In the data rows, 128 means zero.
In each game, the first row plays the second. By how much does the first row win? 15 means about a draw, 30 a big win and 0 a big loss. Wins can go round in a circle. Each row has two weighted sums of its numbers, A and B, taken from their middle values. A row wins by its A times the other's B, less its B times the other's A.
[160 145 122 120 138 124 124 125 100 116 122 127 127 119 140  99 130 118 159 152]
[118 101 110 128 130 174  88  57  96 168 143  93 170  75 121 161 158 132 160 135] ~ 13
[ 85  88  71 126 118 168  99  86 114 172 133 109 163 137 171 199 173 157  76  96]
[152  87  73 145 116 206  42  38  77 157 117  39 202  47  99 154 205 139 144 185] ~ 22
[110 171 144 146 127 119 156 152 110 100 132 139 135 136 204  74 112 105 118 119]
[ 98 168 151  94 177  46 213 205 147  92 115 209  46 245 165 151  64 114 147  75] ~ 19
[138 144 145 111 166 100 145 147 131 121 111 147  96 149 126 114 106 114 142 130]
[145  78 119 104  38 172 109 117  85 102 147  91 180 108 204 152 178 130  47 124] ~ 13
[162 111 126  79 166  65 180 185 145 137 112 180  56 213  95 194 112 127 158 117]
[135 165 141 108 166  87 161 157 137 120 114 163  92 171 154 101  89 121 134 100] ~ 15
[136 177 173 118 190  57 181 205 174  94  99 185  53 176  90  81  63  98 176 143]
[113 126 165  95 216  80 148 139 124 107 114 194  90 156  68 119  87 117 189 142] ~ 16
[147  91 113 125  91 154  86 125 143 107 119  94 148  93  83 151 163 122  96 157]
[107 122 122 131 111 123 143 155 146 116 128 134 125 152 142 149 133 119  92 117] ~ 15
[157  98 133 106  90 143 101 131 139  99 118  90 136  94  92 146 145 120  97 152]
[139 111 149  95 184 104 146 106 117 145 159 157  95 134  76 148  83 135 214  75] ~ 13
[174  83 150  99  52 144 112 151 113  85 129 112 154  99 152 115 160 130  54 162]
[150  88 125  90  64 156 113 122 102 120 142  88 147 114 163 161 154 123  78 112] ~ 7
[105 159 169 124 169  90 172 136 142 155 153 184  91 173 115  99  62 150 165  85]
[124  87  90 145 101 173  92  92 117 163 134  83 172 117 144 171 181 150  96 129] ~ 10
[147 176 161 149 138 108 130 137 146 128 131 148 110 117  84  67  94 121 156 137]
[144 102 119 115  63 145 120 130 127 153 144 113 140 145 156 159 163 161  49 108] ~ 20
[106 155 130 155  74  88 188 189 199 106 149 176  96 224 134 181  98 159  86  79]
[ 90  63  49  87 161 171  87  74  78 193 121 116 158 128 185 201 185 152  88  97] ~ 19
[131  84  90 115  86 155 125 112 110 155 150 104 144 148 155 204 161 150  83  87]
[108  98  82  96 160 124 119 121 129 160 114 143 118 168 146 178 139 149 118 115] ~ 18
[142  73 103 125  40 197  74  84  87 118 143  57 193  70 166 154 194 135  57 135]
[104 196 158 166 132 105 160 161 137  88 123 153 115 128 178  42  90  93 138 138] ~ 4
[119 125 107 148 110 153  98  98 137 149 124 103 154 116 105 147 145 149 106 136]
[117 165 133 115 157 105 155 137 106 137 131 161 108 156 194  81 102 119 124  86] ~ 17
[107 116 112 172 112 156  91 132 159 108 103 103 163  91  89 119 166 122  93 194]
[179 126 137  85 164 101 135 147 122 129 120 138  89 148  89 132 117 120 172 148] ~ 16
[133 102  76 152  84 158  76 102 182 160 131 107 162 114  63 189 164 179  84 153]
[144 153 148 103 154  92 148 158 147 133 114 154  86 163 116 118  93 130 140 116] ~ 12
[124  91  88 121 112 156 113 104 102 151 132 103 146 133 131 189 167 148 113 118]
[180 107 118  78 165 102 136 144 125 144 120 140  83 161  74 167 124 134 169 139] ~ 19
[101 123 124 179 133 164  96  69 130 175 152 110 172  96  92 119 133 167 135 129]
[103 155 127 163 111 145 129 125 110 115 136 123 157 114 203  84 132 114 109 122] ~ 26
[108 117 113 140 114 169 114  93  94 156 143  85 163 120 191 132 153 123 113 106]
[ 75 123 152 120 157 119 161 114 120 160 166 167 118 146 156 150  98 131 156  58] ~ 15
[195 135 123 108 140 124 110 116  94 113 114 122 120 103 101 104 133 123 175 172]
[194 130 178 101  89  89 149 183 164  92 124 141  82 152  92 117 106 140  98 137] ~ 12
[115 119 103 129 151 132 112 115 137 128 104 133 130 134 112 164 141 134 128 141]
[125 168 125 151 119 129 127 121 122 121 129 132 137 119 158  88 117 135 113 120] ~ 20
[154 125 136 112 146 122 129 128 111 131 118 113 120 128 127 123 124 120 151 134]
[123 172 169 112 174  65 200 194 147 109 115 183  66 189 161  84  63  92 161 101] ~ 14
[122 156 142 127 141 127 139 116 109 140 140 131 123 127 159 103 114 109 156 105]
[198 163 192  91  72  39 201 239 193  95 135 183  41 197  84 105  71 150  89 114] ~ 29
[107 176 156 119 161  76 200 184 135 111 127 176  80 192 196  82  71  99 150  86]
[128 154 122 160 117 150 103 114 112 105 114 108 158  84 152  66 146 105 131 175] ~ 9
[109  76  58 121 110 179  79  76 116 161 132  92 175 108 135 198 182 171  72 122]
[123 103 102 120 125 129 135 137 128 149 127 126 129 155 131 188 153 136 112 118] ~ 12
[133 141 117 149 114 142 104 107 136 141 122 109 151 107 115 119 131 142 112 134]
[120 118 113 139 121 153 115 113 111 139 133 104 153 122 153 139 151 133 112 124] ~ 15
[165 111 141 129  77 155  91 140 143  70 106  63 166  76 100 108 141 127  70 196]
[151  92 121  72  88 130 149 135 100 128 144 117 113 159 180 186 131 128  97  69] ~ 8
[109 143 114 133 138 143 125 101  90 147 129 122 153 118 195 104 133 135 106 100]
[125 106 109 147 126 132 111 139 164 123 106 125 132 118  73 152 156 128 116 171] ~ 15
[133  96  92 107 123 137 104 119 143 137 120 127 128 142 105 186 151 155  98 132]
[ 64 101  59 187  61 207  81  55 122 186 151  81 213 100 161 199 199 173  60 111] ~ 16
[132  97 101 108 115 125 141 143 134 132 134 136 113 167 125 189 147 138 107 112]
[151 114 112 140 124 160  79  94 122 131 114  80 160  80 100 109 157 126 137 177] ~ 15
[160 134 131 123 138 134 118 103 102 136 132 112 129 107 122 114 125 125 168 130]
[163 174 156 121 178  68 166 180 145 100 101 170  71 158 106  66  82  96 188 155] ~ 18
[150 112 134  77 131  84 179 176 143 119 138 159  63 195 126 185 104 137 128  85]
[148  64  77 137  89 177  62  91 129 157 116  76 171  89  75 195 202 146 100 165] ~ 14
[ 92 115 110 147 121 137 143 138 129 141 128 132 140 154 169 163 144 130  98 110]
[149 126 126 100 146  78 148 182 180 116 105 173  71 188  68 155 112 138 126 138] ~ 16
[112 110 130 150 133 169  83  74 134 145 138  97 169  55  73 140 143 133 161 150]
[164 150 130 124 139 129 112 112 110 114 125 116 125  95  98  88 131 109 170 159] ~ 19
[161 134 135  99 152 119 134 109  99 142 138 123 108 124 122 129 107 118 193 117]
[123 119 110 171 112 195  55  58 104 139 125  60 197  29 101 105 172 113 142 182] ~ 17
[ 32 198 177 168 190  66 215 183 182 109 133 206  77 177 165  84  27 107 173  67]
[ 79 156 139 157 139 101 179 177 154 118 121 169 108 180 181 116 101 106 105  99] ~ 17
[137 122 118 128 146 103 136 167 174 117  99 145 101 150  78 148 132 116 125 155]
[150 145 143 120 158 119 120 116 124 135 123 132 111 106  94 115 111 108 187 148] ~ 9
[129 181 173 135 149  86 172 158 138 139 139 168  89 166 144  69  73 127 146  88]
[116 128 155 113 155 109 155 123 109 144 138 152 110 138 158 130 102 110 177  96] ~ 13
[ 74 135 154 159 155 120 140 129 153 140 136 160 125 108 109 110 105 118 150 114]
[129  67  55 148  79 211  65  39  85 201 162  55 201 103 160 206 200 172  92  98] ~ 15
[193  19 125  56  86 153  87 125  90 134 132 126 152 118 115 179 202 176  51 187]
[174 162 144 108 169  78 156 165 128 100 104 163  75 152 108  80  95 101 189 162] ~ 25
[113 102 116 135  97 151 119 131 141 119 137  97 147 123 132 161 153 139  83 119]
[126 129 128 144 124 148 109 113 127 114 118  99 148 101 135  96 140 112 132 147] ~ 14
[109 163 160 126 152 109 154 135 117 136 137 149 108 137 158  96  94  99 168  97]
[100 125 133 131 144 136 134 105 116 144 147 127 139 124 130 152 120 140 156 106] ~ 11
[138 102 104 105 138 126 137 130 113 153 132 132 115 167 133 183 147 142 130 120]
[113 131 107 121 159 149 117  89  70 163 129 122 153 116 204 106 143 134 113 106] ~ 20
[137 110  87 158  58 139 100 131 192 165 137 123 137 136  59 179 158 187  69 133]
[146  98  94  89 183 151  69  81 101 161 102  99 138  95  95 144 151 136 138 150] ~ 21
[124 144 106 152 111 145 113 107 130 149 132 115 151 118 148 114 133 149 100 113]
[115  90  83 136 108 198  78  57  83 169 139  63 188  88 147 156 189 143 117 131] ~ 14
[ 93 136 131 148 133 114 166 160 140 123 133 146 116 168 176 134 120 119 101 102]
[172 127 107 126 117 156  96  80  87 149 143 106 143  94 123 118 149 120 165 135] ~ 13
[148 139 141 131 107 100 137 163 183 113 116 156 103 159  76 144 120 139 115 151]
[126 142 117 142 139 146  98  99 117 134 112 106 145  97 124 110 136 124 133 139] ~ 15
[114  82  76 149 113 181  51  67 135 167 114  92 181  87  89 179 195 154 103 167]
[114 166 143 143 136 126 144 118 106 163 150 139 132 135 179  75 105 137 121  73] ~ 14
[ 69 101 132 110 150 113 162 121 123 133 164 186 127 170 149 163 102 160 159  69]
[141 122 124  99 165  87 163 166 141 122 112 166  83 177 107 159 115 117 156 133] ~ 15
[145 172 161 129 158  95 146 147 127 142 130 159  91 147 122  60  89 111 147 112]
[118 126 130 132 136 154 105  88 107 146 131 100 158  90 118 139 134 131 159 141] ~ 12
[ 78 156  95 210  52 193  95  65 116 148 152  76 213  80 167 125 157 160  79 107]
[149 166 157 108 176  72 179 180 147 104 108 171  67 170 133  88  73 101 176 123] ~ 16
[ 74  93  87 167  90 182 105 101 123 146 135  88 185 111 168 173 181 138  71 115]
[118 128  96 148 108 176 103  73  68 151 152  82 177  98 189 123 166 126 126 114] ~ 11
[160 109 116 110 142 128 112 123 125 137 114 117 116 121  85 152 144 129 148 160]
[157 101  90 149 108 186  54  62 109 146 127  64 183  63 104 120 181 127 142 172] ~ 20
[159 169 148 127 169  82 156 169 145  99 102 165  85 142 109  75  88  97 172 160]
[155 129 116 127 130 138 112 111 102 118 120 117 140 107 143 107 142 115 153 150] ~ 17
[131 141 125 158 113 167  86  91 108 134 139  86 168  71 127  83 151 127 129 150]
[113 161 153 106 156  81 187 170 133 119 128 166  84 201 167 127  78 128 131  70] ~ 14
[130  71  69 153  87 189  66  83 116 170 130  70 182  93 104 193 212 151  83 146]
[178 163 151  99 184  62 175 179 122  86  96 175  59 160 108  86  84  88 203 145] ~ 11
[155 117 150 117  53 135 140 143 133 121 140 105 133 139 167 132 141 145  55 112]
[133 141 124 144 129 139 113 121 115 114 116 112 146 101 145  90 140 108 134 159] ~ 9
[108 110 106 169 113 156  88 131 154 118  94  99 163  89  85 136 174 122  92 190]
[105 112 106 137 128 137 143 128 124 151 136 130 132 160 171 162 143 135 110 101] ~ 16
[141 166 136 158 124 138 100 120 124  96 116 109 146  76 115  63 133 105 141 181]
[145  45  36 147  87 222  26  30  98 167 133  30 205  51  54 226 237 165 108 164] ~ 5
[ 77  84  76 187  74 208  60  82 138 168 134  65 213  84 142 168 208 147  50 154]
[171  88 106  90 132 119 120 138 134 136 118 120 101 148  69 196 149 136 134 147] ~ 16
[133 139 164 110 116  90 162 187 169  77 116 145  85 148 120 120  88  97 112 118]
[118 163 120 173  99 150 116 105 123 132 133 110 161 102 148  93 130 137 101 127] ~ 7
[111  81  73 100 145 148 101 106 114 168 114 128 139 144 143 194 167 152  90 114]
[116 163 183 104 225  55 181 164 149 116 111 206  59 170  65  88  45 116 215 114] ~ 18
[138 111  78 154  85 203  62  55  82 165 141  49 205  70 162 126 192 144 112 140]
[119  81  83 149  97 176  82 100 130 135 118  82 170  95 103 183 188 137  92 152] ~ 17
[114 106 140 135 151 135 102  97 142 134 145 139 141  91  45 128 116 151 171 126]
[136  98 111 104 155 143 116  83 103 161 142 119 132 122  94 182 138 154 180 126] ~ 20
[100 173 170 138 206  61 178 169 178 123 113 190  65 156  77  88  40 106 215 123]
[127 144 120 136 115 141 130 120  95 132 147 117 146 135 200 104 136 126 118 112] ~ 17
[151 111 122 101 138 104 137 164 151 124 108 143 100 150  72 163 149 126 129 152]
[132 148 134 150 103 125 131 132 163 118 130 118 126 135  92 135 108 144 117 123] ~ 18
[ 67 211 159 175 137 111 168 164 137  96 130 153 128 134 202  42  96  94 122 118]
[161 143 134 125 163 111 114 136 125 126 101 136 115 113 108  78 125 119 142 167] ~ 10
[160  66 121 104  93 181  59  82 107 133 117  71 166  68 113 158 189 129  82 168]
[ 93  86  90 140  84 167 116 111 117 145 143  98 164 133 165 190 176 143  65 111] ~ 15
[ 89 128 131 133 130 148 137 100 105 149 152 117 153 120 165 151 118 135 140  83]
[202  89 160  90  63 124 131 161 103  97 126 133 128 121 164 107 159 145  53 162] ~ 13
[127 102  81 157  87 160  77  96 165 138 120 101 161 105  67 182 172 161  95 154]
[119 147 112 148 112 153 108 104  95 119 128 108 159 100 173 102 147 105 128 137] ~ 16
[125 126 126 160  34 153 123 120 154 128 148 104 157 124 138 157 148 157  58 107]
[107 121 118 125 136 104 159 165 152 127 125 160 100 178 133 165 121 120 118 113] ~ 14
[110 195 177 122 178  64 205 175 123 131 142 203  69 188 182  62  57 113 157  63]
[ 92 182 167 152 195  77 168 166 191 102 114 181  83 130  70  85  58 105 197 135] ~ 9
[186  76 162  80  81 122 125 157 114  93 133 126 120 113 114 129 140 137  86 164]
[131 214 185 109 220  31 207 197 148  86 103 207  29 173  93  53  33  74 238 133] ~ 13
[113 139 134 137 121 143 136 124 103 136 136 104 147 136 192 117 132 119 118 109]
[144 153 136 125 172 113 114 125 128 109  92 129 115 109 101  93 119 105 157 171] ~ 15
[122 130 144  78 232  56 161 182 140  62  61 188  52 187  92 150  99  74 189 158]
[116  83  78 137 114 163 107 102 111 154 132 104 157 132 132 195 180 139 108 128] ~ 16
[110 183 153 131 153  98 176 150 108 123 136 161  94 163 186  82  82 106 158  87]
[129 159 136 123 143 107 168 151 105 122 134 148 114 163 199 108 111 119 142 104] ~ 14
[133 152 132 118 138 111 161 140  97 125 143 147 111 158 199 106 113 114 143 107]
[130 149 129 116 164 117 131 128 102 142 115 139 121 138 168  98 117 127 124 114] ~ 12
[147 133 155  99 187  88 153 133 130 128 130 159  88 140  77 143  82 122 212 133]
[152 181 156 115 179  67 171 180 134  82  97 172  71 151 113  69  82  88 193 159] ~ 26
[144 100 111 120 145 118 119 145 151 131 106 132 113 138  75 163 148 130 133 168]
[ 38 185 169 203 124 135 154 143 147  96 127 127 162  99 193  48  91  92 115 115] ~ 13
[138 187 163 119 182  58 186 190 149 100 109 184  66 177 135  67  66  94 185 131]
[187  83 143  84  88 144  92 122 113 123 118  97 135  92 114 131 162 143  78 150] ~ 23
[139 147 126 150 121 143 110 115 114 117 124 113 149  94 138  84 142 116 136 159]
[113 168 168 112 181  74 187 158 130 131 128 172  78 171 145 113  54 105 196  88] ~ 16
[147 130 135 118 146 119 131 139 126 127 124 123 118 137 121 122 127 118 146 133]
[156 139 111 139  74  87 149 182 220 131 135 171  93 189  46 170 111 182  87 131] ~ 15
[ 48 171 167 153 171  89 193 156 158 131 149 189  92 168 156 111  55 120 167  65]
[ 86 121 150 124 138 143 144  95 108 148 166 126 144 122 148 145 106 140 158  57] ~ 15
[117 153  99 176  22 147 136 122 186 202 187 117 156 162 135 155 118 221  40  61]
[ 94 154 141 140 135 119 163 158 134 126 130 135 124 162 188 113 109 120 109 105] ~ 14
[147 108  84 177  87 216  26  51 112 156 116  37 219  29 107  98 205 132 104 190]
[130 153 147 135 171  81 157 182 167 102 102 167  81 158  90  92  92 102 154 159] ~ 14
[144 126 124  74 227 120 111 102  62 178 110 143 106 115 155  67 125 110 163 120]
[143 130 100 145 106 170  93  76  87 149 149  96 167  94 160 107 153 126 136 127] ~ 19
[192 103 181  15 153  53 189 220 103 107 110 203  45 211 203 110 107 121  91 112]
[132 104 104 142 125 133 111 142 154 122 110 121 128 125  76 158 154 125 115 171] ~ 16
[130 172 149 148 140 111 137 156 133  90 109 138 123 116 144  65 109  97 139 158]
[ 85 204 185 135 214  55 189 179 176  92 104 190  68 148  89  67  42  81 221 142] ~ 11
[114 110  88 126 117 134 110 122 153 145 116 134 132 148 101 179 150 151 100 132]
[133 146 143 121 104  73 183 194 195 105 136 172  74 212 115 163  88 153 101  86] ~ 13
[127 150 138 127 136 118 146 141 108 116 124 132 124 139 168 101 119 114 141 124]
[154  89 137  90  89 139 134 139  90 132 145 122 138 138 213 142 158 140  51 101] ~ 17
[ 93 140 157 151 168 108 134 137 159 138 124 167 112 111  84 108  99 109 174 141]
[154 152 136 143 125 133 106 119 118 108 117 117 135  89 110  82 135 110 153 176] ~ 10
[ 93 111  85 157  90 183  91  68 125 184 157  87 180 121 165 167 160 169  79  92]
[ 73 106 127 158 115 186 101  64  96 151 167  94 191  77 153 144 146 139 120  86] ~ 16
[162 113 116 121 140 146  97 105 108 129 116  91 139  99  99 119 150 119 154 163]
[124 189 185 110 205  51 187 173 145 102 109 192  49 160  95  76  49  73 230 133] ~ 20
[ 94 142 109 174  80 171 111  88 125 148 147  92 183 108 167 143 139 157  85  96]
[130  96  96 144 120 152  98 119 152 128 109 102 148 108  80 156 171 133 114 173] ~ 15
[ 97  54  95 146 107 184  60  62 127 111 132 112 216  51  75 163 178 152 135 181]
[129 172 168 124 175  72 178 180 156 111 114 171  69 171 128  73  71  90 170 125] ~ 15
[134  77  75 158 101 187  55  80 117 149 116  62 184  70  82 180 212 141 104 186]
[121 121 140 132 162 134 121  94 132 170 151 139 132 128  91 114 111 166 150 112] ~ 12
[146 139 118 157 122 153  89 110 117 105 109  94 162  74 117  86 154 111 133 190]
[160 112 117  86 158  79 166 177 137 138 115 169  73 198  97 180 121 134 153 125] ~ 14
[140 118 111 149 128 181  70  59  96 146 127  69 177  46  96 119 167 124 158 168]
[120 113 139 118  58 150 131 136 116 103 134  99 151 121 196 134 134 114  57  96] ~ 29
[103 146 157 124 172 100 157 142 144 119 128 164 101 139 107 124  84 114 182 122]
[116 151 156 103 182  85 183 141 116 133 132 173  84 165 143 136  71 116 203  93] ~ 14
[131 128 117 116 140  98 141 158 159 136 119 160  96 175 113 157 119 139 123 128]
[131 104 101 152 120 155  90 118 147 135 113  96 153 103  83 151 165 133 110 177] ~ 16
[134 176 147 119 162  90 161 153 116 134 132 169  90 155 163  64  84 118 137 103]
[129 191 160 154 154  96 141 160 151  90 109 151 103 110 111  41  87  90 166 167] ~ 19
[144 101 172 113  64 142 107 145 128  64 132 119 162  72 106 114 144 147  83 182]
[ 63 141 143 148 137 131 155 125 131 135 149 141 141 132 171 132 111 128 131  88] ~ 13
[ 91 130  87 187  72 174  99  85 147 146 144  87 179 111 121 173 157 163  85 118]
[102 116 118 135 117 141 138 137 126 145 135 120 141 153 176 152 146 129  93 112] ~ 13
[163 135 146  94 170 111 127 113 118 135 123 130 106 123  82 141 104 127 205 137]
[133 144 136 107 136 124 151 114  87 151 154 135 113 149 178 119 110 120 163  79] ~ 20
[103 132 143 133 140 133 135 114 116 140 139 129 140 122 151 129 112 123 150 112]
[108 148 112 180 101 176  91  91 112 132 137  90 186  75 170  78 158 121 106 148] ~ 17
[185  36 127  89  62 165  84 109  97 130 137 104 164 101 106 165 204 177  43 183]
[135 102  99 151 124 165  85  97 129 130 115  89 160  90  89 135 171 127 123 174] ~ 27
[200 104 156  48 107  78 170 187 106  64 119 155  80 166 144 140 107 111 129 130]
[150 173 146 130 156  93 156 162 129  97 110 148 103 137 136  70 101 106 161 150] ~ 7
[134 118 118 143 134 128 114 137 150 120 111 121 127 121  82 136 145 121 127 167]
[141 182 158 142 156  91 145 166 144  84 103 156  96 128 116  45  91  87 167 174] ~ 16
[150  85 135 108  39 159 123 134  89  87 144 105 169 108 223 132 164 139  38 132]
[151 146 127 123 145 119 135 131 115 116 126 130 116 128 137 108 122 112 160 138] ~ 10
[148  81  94 131  90 167  76 105 143 124 119  80 153  88  72 167 177 147  88 162]
[122 143 147 113 161  72 191 188 152 124 118 183  69 207 138 134  84 113 147 101] ~ 13
[143 113 140 118 164 122 121 111 128 137 128 133 122 114  79 139 114 130 179 145]
[138 110 146 135  61 153 105 148 132  67 120 101 167  87 159  99 155 119  52 166] ~ 12
[125 152 127 159 121 146 111 113 113 109 116 108 155  92 146  74 138 105 137 165]
[130 101  99 137 128 135 117 133 140 140 113 121 129 140 102 175 155 127 120 148] ~ 16
[189 142 152  78 179  69 165 167 116 103 106 160  64 164  93 116  87  96 202 146]
[177 222 182 123 136  11 220 250 200  80 114 223  27 210  78  56  36 132 148 126] ~ 18
[150  99 140 101  57 134 143 150  96  91 142 120 145 139 209 138 146 124  59 111]
[117  76  80 117 100 158 121 107 104 163 143 102 148 151 156 221 179 152  92 101] ~ 21
[ 60 171 150 167 145  86 195 198 177 103 116 178  97 186 177  95  83 100 106  97]
[145 135 105 156 123 170  65  72 109 148 122  88 170  50 103  85 159 134 119 170] ~ 4
[ 94  78 103 158 117 186  59  57 125 118 146  98 206  47  59 150 160 158 142 160]
[ 91 117 111 139 118 168 118  77  90 155 152  98 175 108 174 160 142 138 135 101] ~ 17
[141 102 105 131 138 118 125 146 162 128 103 135 116 143  65 168 150 129 135 163]
[130 102 114 124 103 132 124 157 147 118 115 126 129 136 113 159 165 130  79 142] ~ 13
[134 222 179 144 190  40 191 212 177  70  96 199  50 164 116  17  44  83 198 157]
[148  52  48 135 113 209  36  34  89 177 124  43 197  65  73 205 222 160 132 174] ~ 1
[111 111  97 163  80 141 113 126 171 131 131 131 142 143  95 178 160 154  82 137]
[145 162 154 127 164  91 150 169 155  98  99 148  90 135 105  80  91  98 171 155] ~ 13
[214 109 160  67  93  80 157 198 122  67 108 158  80 158 123 118 117 110 108 172]
[117 101 107  99 133 105 170 157 129 146 131 160  96 202 156 201 131 142 117  87] ~ 20
[121 167 135 134 108 105 166 153 149 135 145 153 117 169 170 117  94 156 104  79]
[120  74 114 118 140 147  94  83 120 126 142 136 161  94  66 170 147 164 173 147] ~ 15
[133 147 135 133 132 141 113 101 107 139 139 121 134 102 128  95 132 100 157 133]
[137 139 112 158  94 153  96 103 137 148 132 106 162  95 119 104 140 162  99 140] ~ 9
[131 134 135  97 153  97 179 160 109 137 136 154  89 194 174 146 101 132 142  77]
[128 103  89 151 102 152  80 102 165 153 113 108 155 113  73 166 161 161 104 154] ~ 15
[122 140 138 105 165  65 197 197 157 120 121 189  60 209 137 143  87 117 149  97]
[159  70  74 113 115 161  82  94 120 155 113  86 149 108  67 203 193 143 126 162] ~ 16
[133 103  87 143 123 158  76  88 151 146 113  87 156  97  72 158 159 159 117 155]
[183  56 130  52 112 148 103 127  61 137 122 117 142 113 206 138 180 145  54 141] ~ 3
[120 129 140 128 106 115 138 165 168  87 118 127 112 132 112 125 117 115  97 128]
[170 112 144 105  75 131 119 150 127  82 125 104 128 113 135 128 136 115  86 138] ~ 15
[120  91  88 160  96 181  64  99 143 128 110  75 182  74  81 160 193 135  87 189]
[107 201 187 120 221  42 201 185 152  92 101 196  50 161  95  68  34  76 234 130] ~ 16
[142 131 104 136 141 150  82  92 126 133 106 100 151  82  97 107 144 136 130 162]
[149 104  95 136  90 149  94 116 163 116 128  95 144 110  60 167 158 174  91 154] ~ 9
[ 97 122 138  87 235 120 126 108  74  97  85 129 104 133 175 134 120  66 181 128]
[147 174 137 188  84 134 114 131 169  98 125 113 147 102  78  91 123 136 113 169] ~ 22
[153 124 146 107 128  91 147 177 177  92 113 149  80 142  83 133  99 110 128 138]
[120 168 152 123 187  69 175 194 170  90  98 180  68 161  90 100  86 100 164 160] ~ 9
[151 117 128 120 156 102 138 156 152 119 110 141  94 147  84 135 122 121 153 156]
[151 105 153  88  67 115 161 174  98  68 137 141 129 149 221 130 130 124  61 119] ~ 13
